(in the rows, 128 means zero)
Families of rows that turns and mirrors carry onto each other, the same ones carrying the whole set onto itself: the rest of each named row's family, in list order
4 families of 8 rows
mizo: [132 116 101 139 105 115 113 130 130 108 113 173 148 141 134 144]
Terem: [125 122 160 107 120 156  97 110 113 109 105 129 138 108 119 124]
morof: [124 117 102 126 104 151 131 120 125 164 106 118 118 138 110 123]
rati: [154 120 112 158 136  92 149 139 141 135 133 135 113 135 141 121]
figud: [128 102 108 127 109 127 136 118 122 151  99 118 115 132  98 114]
sib: [152 143 165 128 133 108 111 141 135  93 138 130 140 137 159 149]
Bato: [135 109 100 154 112 112 104 129 141 106 105 157 145 140 132 138]
zama: [114 120 132 120 113 146 112 124 143 142 155 120 137 138 159 104]
Dadu: [156 128 144 126 150 115 134 154 106 119  89 131 133 124 109 157]
rek: [167 132 133 126 144 116 119 146 104 120  99 135 125 134  95 161]
penom: [139 110 104 132 113 114 109 142 126 104 103 173 147 128 132 129]
lutul: [142 113  95 140 117 118 109 125 133 106 110 167 148 139 129 148]
reve: [137 140 159 102 115 154  99 106 128 107 112 126 146 113 109 134]
fis: [161 114 110 154 128 100 131 134 144 150 127 122 102 151 140 128]
gigut: [140 137 159 112 150 135 121 129 129 142 142  87 109 121 117 126]
raz: [116 126 117 115 101 132 118 113 136 134 142 125 125 129 164  95]
tade: [155 148 166 124 133 114 117 133 129  99 126 140 134 122 170 138]
Bulep: [157 149 162 118 130 107 113 131 134  93 131 127 150 137 158 151]
kipu: [115 125 121 110 104 143 122 116 153 141 151 122 137 131 155 111]
Sibi: [128 143 153 106 111 159  96 113 124 103 111 132 142 112 114 136]
nipa: [130 138 154 124 153 140 138 123 119 141 140  89 112 118 131 118]
vepar: [134 107 103 117 109 139 132 114 133 167 110 121 114 134 102 129]
per: [124 115 104 119 110 136 126 112 130 162 110 129 111 128  94 123]
gobu: [106 127 128 117 102 131 118 114 153 134 151 121 131 131 160 112]
sigif: [127 144 169 111 114 146 100 111 127 114 103 133 155 118 118 134]
Suzu: [166 132 128 122 152 112 120 144 108 115 100 128 137 136 103 166]
Tima: [145 144 167 120 152 146 120 122 128 150 142 102 119 119 117 117]
Kule: [155 148 160 118 140  98 104 145 131 104 124 129 149 136 158 144]
Lut: [158 142 119 133 154 113 115 147 114 117  92 134 136 128 101 157]
feve: [149 110 114 148 140  91 139 139 141 148 143 130 111 148 134 132]
keto: [141 135 158 113 151 143 127 124 137 141 151  90 122 120 119 123]
lono: [155 106 109 153 135  96 140 129 149 146 137 131 114 150 140 139]

Same family as gigut: mizo, sib, rek, Sibi, per, gobu, feve
Same family as nipa: Terem, rati, figud, Dadu, penom, raz, tade

Families of rows that turns and mirrors carry onto each other, the same ones carrying the whole set onto itself: the rest of each named row's family, in list order
4 families of 8 rows
vonup: [128 136 108 148 143 144 109 122 128 130 125 130 116 117  82 121  98 139
 109 171 130 109 148]
tiveg: [142 143 127 127 147 129 161  99 129 138 136 123 101 137 163 111 124 147
 111 113 129 145 101]
Suto: [114 120 117 145 116 132 110 124 134 144 118 137 144 126 116 105  98 137
 119 160 130 112 174]
podi: [118 128 130 145 130 117 103 166 133 145 139 138 108 116  75 114 143 135
 114 141 126 100 126]
Sar: [133 136 132 126 139 132 171 135 122  97 123 117 127 115 130 164 132 150
 123 111 111 145 100]
Pev: [116 127 108 164 136 144  97 143 132 129 147 109 120 105  92 126 106 138
 128 164 109 113 114]
Fedop: [153 145 144 115 137 143 154 117 124 117  95 114 121 113 150 140 122 120
 102 129 130 143 143]
Lume: [103 110 116 167 120 141 118 140 117 132 136 127 141 137  99 138 105 152
 138 129  92 115 140]
Fevu: [ 89  99 115 160 124 119 100 145 136 134 147 140 115 153 106 133 135 139
 151 127 105 125 129]
tozi: [122 132 128 147 117 124 108 159 135 147 131 116 124 128  67 109 122 128
 124 146 121  96 116]
kefo: [ 84 116 146 141 129 129  89 145 151 150 160 130 127 121 125 131 134 123
 140 142 132 107 131]
Guvof: [155 148 133 128 144 142 164  95 137 105 110 119 115 131 124 153 132 124
 124 107 124 123 108]
sirag: [117 139 118 126 126 106 162 139 142 121 145 112 128 139 154 112 164 143
 137 115 126 163 111]
guba: [136 139 150  98 140 122 143 118 146 122 102 123 101 139 146 136 145  99
 120 132 147 150 129]
sop: [133 150 119 117 140 110 161 104 151 125 132 126 116 153 147 105 169 124
 128 113 143 147 134]
fibad: [ 94 122 120 140 142 125  91 153 147 131 158 122 104 126  88 133 129 129
 138 165 128 123 107]
Robu: [129 137 125 111 142 119 168 100 138 135 132 115 114 157 152 106 118 139
 124 126 131 159  98]
vev: [130 157 127 136 126 132 173 130 125 122 143  98 151 121 151 125 139 151
 125 109 114 144 114]
gukiv: [126 115 108 119 137 106 163 137 139  91 120 125 111 130 131 138 150 137
 136 126 112 171 107]
moz: [119 122 121 137 147 115 112 154 139 137 139 138 122 111  67 107 142 123
 109 151 117 107 149]
ganap: [112 117 123 168 110 141  91 132 139 147 140 116 136 113 130 113 110 129
 136 142 113 103 136]
tuko: [124 121 139 114 129 116 134 142 148 114 121 100 110 126 158 133 149  99
 139 130 120 165 106]
lito: [123 128 118 139 135 123 117 146 140 139 131 118 137 124  61 102 121 114
 120 156 113 101 140]
vadot: [112 123 125 149 143 145 122 109 125 135 128 146 136 146  88 139 106 140
 122 129 112 100 167]
Mab: [146 126 110 120 142 115 157  98 155  97 108 127 101 147 125 128 150 111
 136 120 126 147 115]
fem: [130 137 129 124 166 130 165 107 129 131 155 119 116 119 163 118 129 145
 111 114 112 152 107]
zonil: [ 85 120 141 118 135 121 108 135 146 145 138 150 136 135 110 125 122 130
 122 158 148 116 166]
pav: [ 98 112 124 142 148 124 105 115 144 137 137 159 108 163  93 135 139 125
 137 128 127 110 157]
Borit: [148 167 127 127 141 137 172  95 134 125 128 113 140 134 143 118 142 133
 115 108 133 127 136]
Mep: [140 130 135 131 128 136 145 142 125 111 113  93 130  99 160 135 125 118
 122 129 102 159 118]
fol: [106 132 118 125 151 124 102 132 146 133 134 144  99 138  78 127 123 131
 118 174 151 119 139]
Vumo: [118 131 126 110 160 120 172 108 137 127 152 110 129 139 153 111 123 135
 124 127 115 164 103]

Same family as Robu: tiveg, podi, tozi, moz, lito, fem, Vumo
Same family as vonup: Pev, sirag, sop, fibad, vev, Borit, fol
Same family as Mep: Fedop, Lume, Fevu, guba, tuko, vadot, pav

Families of rows that turns and mirrors carry onto each other, the same ones carrying the whole set onto itself: the rest of each named row's family, in list order
5 families of 4 rows
vamet: [117 137 126 122 128 124 110 132 119 133 169 130 109 144 132 147 162 164
 103 126 115 143 124 108 137 110]
barop: [114 111 110 133 134 126 104 126 117 137 160 107 123 131 126 173 165 163
 112 144 116 140 121 105 136 112]
nevel: [111 121 112 125 138 148 105 129 136 136 152 113 106 141 136 152 158 152
 105 133 122 139 112  98 140 115]
dapu: [137  97 116 108 161  77 120 128 114 121  98 149 167 162 131 134  84 131
 121 104 108 127 145  95 115 150]
bok: [130 129 123 115 138  75 111 115 121 143 148 158 174 141 107 129 170 145
 133 138 131 156 149 121 131 115]
miga: [128 102  86 120 201 132 106 135 135 145 122 130 132 139 107 132 139 107
  94 124  94 113 115  87 145 122]
Kome: [125 114 133 126 137  81 129 119 101 118 131 138 171 134 122 123 155 139
 137 147 139 156 173 129 128 117]
mef: [135 100  80 132 195 120 103 138 128 145 118 117 115 121 126 125 142 121
 111 124 116 110  87 103 137 132]
bof: [138 114 135 124 134  80 109 116 115 122 137 163 170 113 126 122 143 127
 130 132 147 149 154 145 124 135]
Fop: [141  93 120 106 152  97 124 151 109 131  92 118 152 143 139 128  78 119
 123  93 109 124 142 112 114 126]
fosu: [151  86  84 112 191 118 111 147 135 140 102 127 126 128 129 115 135  99
 115 121 113 109 100 109 122 128]
sirol: [137  92 112 109 141  90 140 147 101 132  99 147 147 134 140 133  82 111
 143 115 104 131 137  95 118 148]
san: [122 103 115 119 143  82 122 127 105 130 152 164 171 139 103 145 155 139
 113 134 140 173 159 130 135 124]
paro: [132 114 121 101 137  74 123 118 119 127 135 167 180 144 107 136 140 133
 134 138 142 166 156 119 122 124]
ret: [132  97  90 118 188 131  99 134 127 148 106 126 127 119 127 124 126 109
 118 111 126 107 100  95 146 156]
zemu: [143  97 119 119 144  78 136 146  91 130  97 141 154 138 131 128  84 131
 132 102 110 143 157 111 117 132]
zile: [142  99 118 101 155  90 136 129 106 132 103 143 161 146 121 153  90 127
 119 110  83 129 163  91 123 118]
novog: [134  93  91 132 179 133 110 139 135 125 104 128 122 136 130 118 145 117
 103 122 101 107 104  70 130 138]
Foni: [117 123 123 145 130 130  96 132 129 129 161 118 104 124 153 141 147 139
 116 144 117 128 110 129 126 128]
podaz: [113 124 112 127 163 124 108 122 119 121 164 116 102 144 143 148 160 155
 106 149 130 132 118 131 139 122]

Same family as Kome: dapu, novog, podaz
Same family as Foni: miga, bof, zile
Same family as nevel: mef, paro, zemu

Families of rows that turns and mirrors carry onto each other, the same ones carrying the whole set onto itself: the rest of each named row's family, in list order
4 families of 8 rows
gifo: [130 138 142 119  91 161 106 166 112 153  98 175 101 125  87 150 115 118]
puso: [126 117 112 112  97 121 152 149 113  83  95 133 151 141 116 150 127  95]
kol: [134 102 133 143 111 120 142 184 130 125 121 151 140  89 147 165 121  93]
madev: [144 130 122 108  86 128 128 162 114 117  64 173 115 135 143 161 107 117]
labib: [111 124 103 130  97 120 156 146 111  88 105 126 145 109 102 148 138  95]
Tagef: [119 130 107 111 112 112 156 152 108  88  75 133 149 125 108 146 126 105]
kuz: [154 140 120  98 126 126 162 163 110 158 105 118  97 105 107 128 136  96]
burip: [134 141 160 112 101 154 116 177 106 155  86 176 100 118 103 154 103 125]
teve: [114 125 113 129 104 117 151 150 100  90  79 126 152 120 105 151 120  99]
Siv: [123 146 167 108 109 132 172 142 130 149 103 134  89 103  91 148 137 131]
godi: [120 114 130 126 117 117 156 186 132 137 126 147 147  98 149 149 112  80]
Vubuz: [137 135 166  92 108 134 175 153 137 138 108 148  84 123 102 145 146 130]
kasi: [121 134 129 134 102 149 140 178  99 139 123 143 131 105  65 116 129 114]
movi: [122 132 135 108  95 123 130 145 118 102  66 158 115 123 141 185 111 106]
Lefit: [126 101 110 127 121 117 144 194 121 136 117 148 134 106 141 149 128  74]
Vuf: [144 132 127 124 130 116 156 168 114 146 103 114 103  80 118 131 127  90]
gop: [114 128 121 121 105 136 143 173 105 130 119 135 148 126  71 107 119  93]
Muve: [140 126 134 119  87 136 123 146 110 111  63 168 121 132 139 168 111 116]
romum: [139 140 161  95 114 132 179 146 128 133  96 150  89 107  94 157 153 127]
mol: [117 109 173 105  95 139 161 154 139 120 122 165 149 106 119 173 138 125]
Venap: [105 136 122 129 108 141 135 169 102 131 113 133 131 115  54 133 124 102]
bure: [ 97 134 118 110 109 146 140 170 111 129 117 133 140 119  61 125 128 109]
tiz: [121 135 133 109  83 163 112 179 116 158 105 175 107 128  95 142 112 119]
lik: [132 134 133 102  96 140 132 154 117 117  72 170 107 153 136 174 115 110]
Labo: [142 139 122 121 119 120 167 179 115 156  95 135  89  86 117 138 129  81]
visun: [120 145 143 111 106 155 121 177 107 163  95 172 103 140  91 131 108 108]
lazol: [119 108 135 130 101 127 150 188 127 143 122 150 148  82 142 154 113  80]
Tugo: [119 107 171 104  96 126 161 160 144 122 126 171 143 121 132 166 130 126]
Vos: [132 144 170  89  95 141 176 143 142 141 100 150 108 125  94 146 130 133]
nebel: [113 116 172 126  90 135 158 160 145 127 122 172 126 112 120 181 130 132]
zaf: [103 105 162 117  92 131 160 173 152 120 112 180 145 125 128 167 122 113]
nokif: [137 141 123 113 127 126 170 180 125 154 109 124  88  99 117 129 128  85]

Same family as labib: kuz, burip, kasi, movi, Lefit, Vos, zaf
Same family as gop: puso, kol, Siv, Vuf, lik, visun, nebel
Same family as madev: Tagef, romum, mol, bure, tiz, Labo, lazol

